In the data rows, 128 means zero.
Here are some points, one per row:
[ 87 194 146 145  78 210 171 142 152 152 199 154  39 157 133 157 161  83 178 190 178 100 148 160 128 127 169 165 130 135 114 120 114 179 128  64  88 121 187 135 142 135  56  86  73 176  94 132]
[ 64 137 116 100 129 138 104  87 121 146  98 109  95  70 153 123 100 123  61 195 102 169 114 113 146  42 175  71 170 189 171 200 108 130 127  47 193 146 147 168  58 192 146 107 158 188 154 147]
[121 150 107 119 107 109 123 187 138  97 109 126 106 117 186  67 166  96 134 116 198 180  91 104 150 113 134 117  58 202 123  32  96 217 132 124 192 128 102  91 189 110 154  95 106  46 172 122]
[123 118  83 112 147  96 160 212 248  88  79  72 144 141  98 140 160 121 111  94 179  85 129 128  85  69 122 111 199 145 166 182 137  67  96 176 100 142 149  73  45  94  64 107 131  90 152 178]
[ 33 159 101 172  65 161 105  92  91 174 142  97 161 136 106 107  59 156 136  59 158  84 179  46 105  99 167 120 146 124  86 173  97 148 104 188 142 121 202 154  88 166 192 198 155 130 156  68]
[171 131 144  69  99 198 125  71 151 145 172  70 111 134 176 138 102 117 106 117 168  60 164 112 221 187  67 121 131 191 171  81 198 129 106 169 143 142 130 154  68 159 153  81 164 134 201 104]
[132 141 117  77 163  76 128 104 139  57 104 137 139 135 116 160 112 102  84  75 200 101 169  81 197 106  93 120 139  82 143 165 100 136 152  71 100 149 164 172 185 117 154 114 157 177 138 241]
[115  75 138 131  75 107 104  89 219 180 102 195 123 138 126 101 154  99 158 151  92 108 173 191 136 168 115  84 135  53  89  97 131 101 222 148 108 173 159  73 111 170 163 114 105  89 118 157]
[179  51  84  50 148 164 141 155 128 215 155 140 107 113 198 159 161 115 108 132 201 135 180 157 105 194  87  93  96 192 133 163 118 171 111 143 124 118 157 206 115 155 119 152 160  99 146  81]
[184 115  67  43 120 108 172  88  66 129 135 144 108 156 116  77 180  88 163 119 167 211 131  89 155  60 168 145 178  73 101 122 102  81 120 106  61 179 100 141 158 113 150  59 181  62 188 155]
[114 170 109 126  71 167  76 173 134 116 182  91 104  87 190 112 137 174  60 229 152 179 160 191 140 109 126 187 165 111  54 107 156 159 174 133  95  78  85 168 120  23 215 130  96 151 124 167]
[ 41  54  71 194 185 166 136 161  93 146 152  76 110  90 130  92 134  76 181  70  94  86  88 102 164  71 153  95 120 166  65 104 207 157 161 112 194 191 100 127 141 122 141 196 151 139 113 187]
[111 101 161 198 170 109 188 161  91 123 127  73 154 187 128 188  90  85  83  79  55 140 119 160 100 139 191  62 146  91 156  99 132 128 208  90  76  53 128 151 158 118 132  94  96  61 186  86]
[120 119 130  72 130 155 167 191 142 171 124 159 140 159 108 185 124 170 156 120 113 153 106 160 235 180 160 175 110 107 135 167  65  96 107 151 245 110  68 105 165  80 139  71 175 103 166 139]
[146 114 138 108  86 133 205 167 114 102  63 101 113 101 192 136 100 127 126 125  87  82 152 103  77 132  67 113 243 111 149 143 114  82 128 147 179 126 143 123 249 170 149 161 114 153  92  91]
[176 125 100  85 178  59 135  89 221 163 199  79  90 139 115 106 121  80 152 128  91 144 180  78  95 104  83 123 112  73 157 141  95 179 113 109 179 115 132 124 119  39  78 169 116 153 167 133]
[ 59 170 165  76 108  77 114 140  81 164 157  90 164  81  74  64  98 166 155 157 107 156 109 188 194 133  65  88 190 148 193 145 162 194  74  88  56 184 145 134 130 102  91 172 171  59  68 132]
[156  97  95  94 149  99  49 198  91 141 144 165  78  83 158 168  67 143 111  78  81 127 115  70 144 132 103 171 173  69 155 176 203 186 145 155 137 116 158  66 100 238  57 158  58 148 137 106]
[118 166  56 188  97  88  81 106 127 176 185 133 173 141 198  88 135 185 100 124 195 156 153 108 165 188 182  97 170 147 161 120 145 117 127 141 168 204  69 181 109 103  96 121 103 167  98  69]
[157  60 157 175 136 141 105  66 114 177 147 146 121  85 191 124  61 177  68 110  90 125 168  58 109  60 181 123 129 193 144 160 114 152  74 122 101 150 135  85 172  94 150  82 160 121  69 214]
[ 74  88 131  83 129 113 109  63 113 165  81 167 173 135 133 201  89 126 144 165 194  77  54 126  98  71  75  65 108  50  82 107 184  91  96  75 118  95 111  72  88 116 122 140  90  86  44 112]
[113 122 106 119  98 128 159 153  69 116  83 100 130  82  30 166  96  98  83 127 131 124 142 125  34 156  95 153  89 104 178 130 141  96 121 168 183 197 168 111 150  97 141  60 123 190 124 107]
[139 151 171 119 121 168 105 123 183 158 173 165 244  97  58 100 155  56 112 131 115  53 113 137  76 100 165 189 180 121 111 119 124 215 133 110 107 114  24 175 138 217 119 128 114 172 100 145]
[162 169 175 129 174 112 175  88 124 154  67 101 110 200 107 110 154 192 128  60 162 156 185 190 154  99 149 193 145 171 117 141 188 179 179  79 148 118 103 124 105 108 218 139  64 167  76  86]
[121 200 145  91 191 130 127 137 167 159  65 193 118 154 125 125 164 147 116 180  64 147 199 145 125  99 131 134 135 121  80  13 162 135 130 203 134 108 183 150 123 140  74 131 163 175 115 117]
[102 154 104 165  44  53 172 113 124 108 173 199 149  70  74 199 146 172 151 127  72  83 206 139  94 113 103 123  85 196  89 111 164 126 128  74  98  86  90 136 116 172  97 136 124 105 134 163]
[143 121 132  88 175 130 200 154  95  50 210 143 126  94 227  99  99 147 208 103  99 121 162 151  73 162  95 148 123  82 155  93  42 147 107 144 161 149 139 180  23 151 154  95 133 122 118 141]
[166 149 108 113 129  57 147 175 104 133 102 112  81 169 127 171  77  66 101 159  96  82  85 126 119 166 151 126  68 123 134 132  96 125  81 176 118 157  48 101 131 113 197 118 145 151 134  88]
[143 124 142 117 131 198 132 156 169  79 105 114 119 147  85 209 149 197  90 135  59 149  85  50 151 121 177 121  68  80 157 177 149 104 102 115 131 210 121 178 152 149 159 151 114  28 102  76]
[120 175 205 154 139 156 175 100 102 159 143 171  85 126  87  83 120 112   2  51 154 189  66 155 115 109 114 170 130 148  62 133 169  58 129 146 131 108 133 140  98 141 113 193  91  77  95 151]
[105 109 167 143 139 175  64 121 140 135 108 186  69 160  92 197 127 103 177 108 157 141  92 106  48 147 158 165 213 184 153  65 141  95 144  67 117 108 106 142 102  65 127 202 144 149 123 160]
[176 103 202 110  98  68 120 110 153 122 180  64  94 193  97 146  78 215 192 197 219 138  91 202  69 107 149  85 128  91 126 145 156 186 123 192 141 147 147 139 157 201  95 147 199 132 163 179]
[112 135  97 106 134 190 148 166 111 112 147 116 135 255 128 127 176 165 126 137  81 202 124 105 106 199  52  85 127 145 123 161  91 128 112 158  92 148  42  63 150 125 135  75 156 188 152 138]
[198 185  69 185 158 180 157  94 143  87 113 129 120  50  90 119 108 165 105 104 156 120  65 101 133 127 125 129 106 185 176 106  99 145 241 129 115  74 136  66 147 136 125 113 208  75  72  84]
[105 193 134 106  53 160 116  92 120 121  47 138 184 157 166  47 106  68 177 140  96 159  89 140  71 164 198 171  51 153 129 173 189  98 149  98 125  88 101 153 102 119  71 147 119  90 119 176]
[233 118 187 169 159 140  92 224  89  93  95 212 149 174 128  83  95 107 194 149 135  97 127 152 139 123  77 101 113 139  47 173 115 109 138 109 125 192 173 122  96  62  99 129 112 156 209  85]
[153  75 197 142  99 101 103 134  29 136 125 139 171 174 132  85 218 123  86 222 145 105 176 129 183 127 150 124  79  83 207  90  85 117 161 134 145  81  93  79  66  92  94 169 116  97 116 168]
[ 84 181 157 189 195  97  78  89 149 163  67 143  58 121 120 145 162 103 188 165  97  92  94 112 120 119  98 168 121 158 125 149 139  79 143 230  90  97 128 209 129 143 110 117 104 128  95 160]
[143  79 107 181 110 151 162 159 151 113 133 143 113 101 117  59 143 144 136  95 151 173  62 127 170 140 140  99  88  67 192 115 127  81  92  99  50  48 117 140 128 130 173  99 149 236 147  88]
[142  86 103  98 185 126 158 133 112 137 102  66 178  79  87  67 131 189 143 145 145 150  95  85 158 206 166 120 105 162  94  64  66  89 181  98  75  91 135 114 159 135 138 105  41 151 120 115]
[108 117 155 234 152 122 161  89 132  66  63 125 106  50 139 116 183 131  88 128 168 154 141  76 127 203 140 132 160  78  98 162 144 191  57  81 157 124 125  78 147 143 119 108 198 113 143  80]
[110 107 199  99 107 148  68 126 120  67 164  99 165  65 160 171 150 119 171  75 124 145 151 171 157 116 152  85  69 142  67 113  83  98 156 175  95 159  59 103 133  66  44 148 120 185 138  50]
[157 148  81 155 156 158 135  87  92  98 166 145 212  77 170 185 133 107 193 124 103 154 140 128 113 130 133 103 153 105 131 176 138 153  79 186 149 127 191 105 117 128 160 190  45 140 182 132]
[ 99 129 163 151 131  65  84 160 180 139 241 122 209 172 150 138 165  96 161 179 123 143 149 137 125 111  77 206  70 173 122 113 149  27 148  76 132 105 200 120 163 187 152 110 142 114 115 121]
[126  83 117 191  37  86 118  68 172 125  74 126 165 175 114 184 122  92 127 143  73 141  60 141 151 103  54 188 160 163  99  94  90 151 144 143 118 120 188 153  88 144 101 151 109 120  84 140]
[109 124  95  81 143 105 128  99 100  90 129 133 119 151 103 130 147 158  44  85  44  23  26 137  88 158 132 125 133 119 128 172 124 111 112 144 156 132 214 120 173  83 147 121 168 161 129 101]
[164 112  72 160 160 152  31  97 117  76 104  97  75 159  91  73 108 137 109  94 140 120 212 229 160 128 148 120  86  89 157  90  69  77  29  90 119 102  97 112 188 147  93 130  78  72 119 155]
There is one direction along which these points spread out most. Take the direction at right angles to it along which they spread out most. Go by this last direction. How far along it is each point below, from 0 to 99? The average is 50, and the first point in the table lies past the average. One standard deviation of the points above along it is 16.
[157  60 157 175 136 141 105  66 114 177 147 146 121  85 191 124  61 177  68 110  90 125 168  58 109  60 181 123 129 193 144 160 114 152  74 122 101 150 135  85 172  94 150  82 160 121  69 214] 32
[179  51  84  50 148 164 141 155 128 215 155 140 107 113 198 159 161 115 108 132 201 135 180 157 105 194  87  93  96 192 133 163 118 171 111 143 124 118 157 206 115 155 119 152 160  99 146  81] 54
[ 64 137 116 100 129 138 104  87 121 146  98 109  95  70 153 123 100 123  61 195 102 169 114 113 146  42 175  71 170 189 171 200 108 130 127  47 193 146 147 168  58 192 146 107 158 188 154 147] 30
[105 109 167 143 139 175  64 121 140 135 108 186  69 160  92 197 127 103 177 108 157 141  92 106  48 147 158 165 213 184 153  65 141  95 144  67 117 108 106 142 102  65 127 202 144 149 123 160] 54
[176 125 100  85 178  59 135  89 221 163 199  79  90 139 115 106 121  80 152 128  91 144 180  78  95 104  83 123 112  73 157 141  95 179 113 109 179 115 132 124 119  39  78 169 116 153 167 133] 50
[139 151 171 119 121 168 105 123 183 158 173 165 244  97  58 100 155  56 112 131 115  53 113 137  76 100 165 189 180 121 111 119 124 215 133 110 107 114  24 175 138 217 119 128 114 172 100 145] 57
[164 112  72 160 160 152  31  97 117  76 104  97  75 159  91  73 108 137 109  94 140 120 212 229 160 128 148 120  86  89 157  90  69  77  29  90 119 102  97 112 188 147  93 130  78  72 119 155] 65
[132 141 117  77 163  76 128 104 139  57 104 137 139 135 116 160 112 102  84  75 200 101 169  81 197 106  93 120 139  82 143 165 100 136 152  71 100 149 164 172 185 117 154 114 157 177 138 241] 40
[142  86 103  98 185 126 158 133 112 137 102  66 178  79  87  67 131 189 143 145 145 150  95  85 158 206 166 120 105 162  94  64  66  89 181  98  75  91 135 114 159 135 138 105  41 151 120 115] 62
[ 33 159 101 172  65 161 105  92  91 174 142  97 161 136 106 107  59 156 136  59 158  84 179  46 105  99 167 120 146 124  86 173  97 148 104 188 142 121 202 154  88 166 192 198 155 130 156  68] 21
[102 154 104 165  44  53 172 113 124 108 173 199 149  70  74 199 146 172 151 127  72  83 206 139  94 113 103 123  85 196  89 111 164 126 128  74  98  86  90 136 116 172  97 136 124 105 134 163] 54
[ 41  54  71 194 185 166 136 161  93 146 152  76 110  90 130  92 134  76 181  70  94  86  88 102 164  71 153  95 120 166  65 104 207 157 161 112 194 191 100 127 141 122 141 196 151 139 113 187] 35
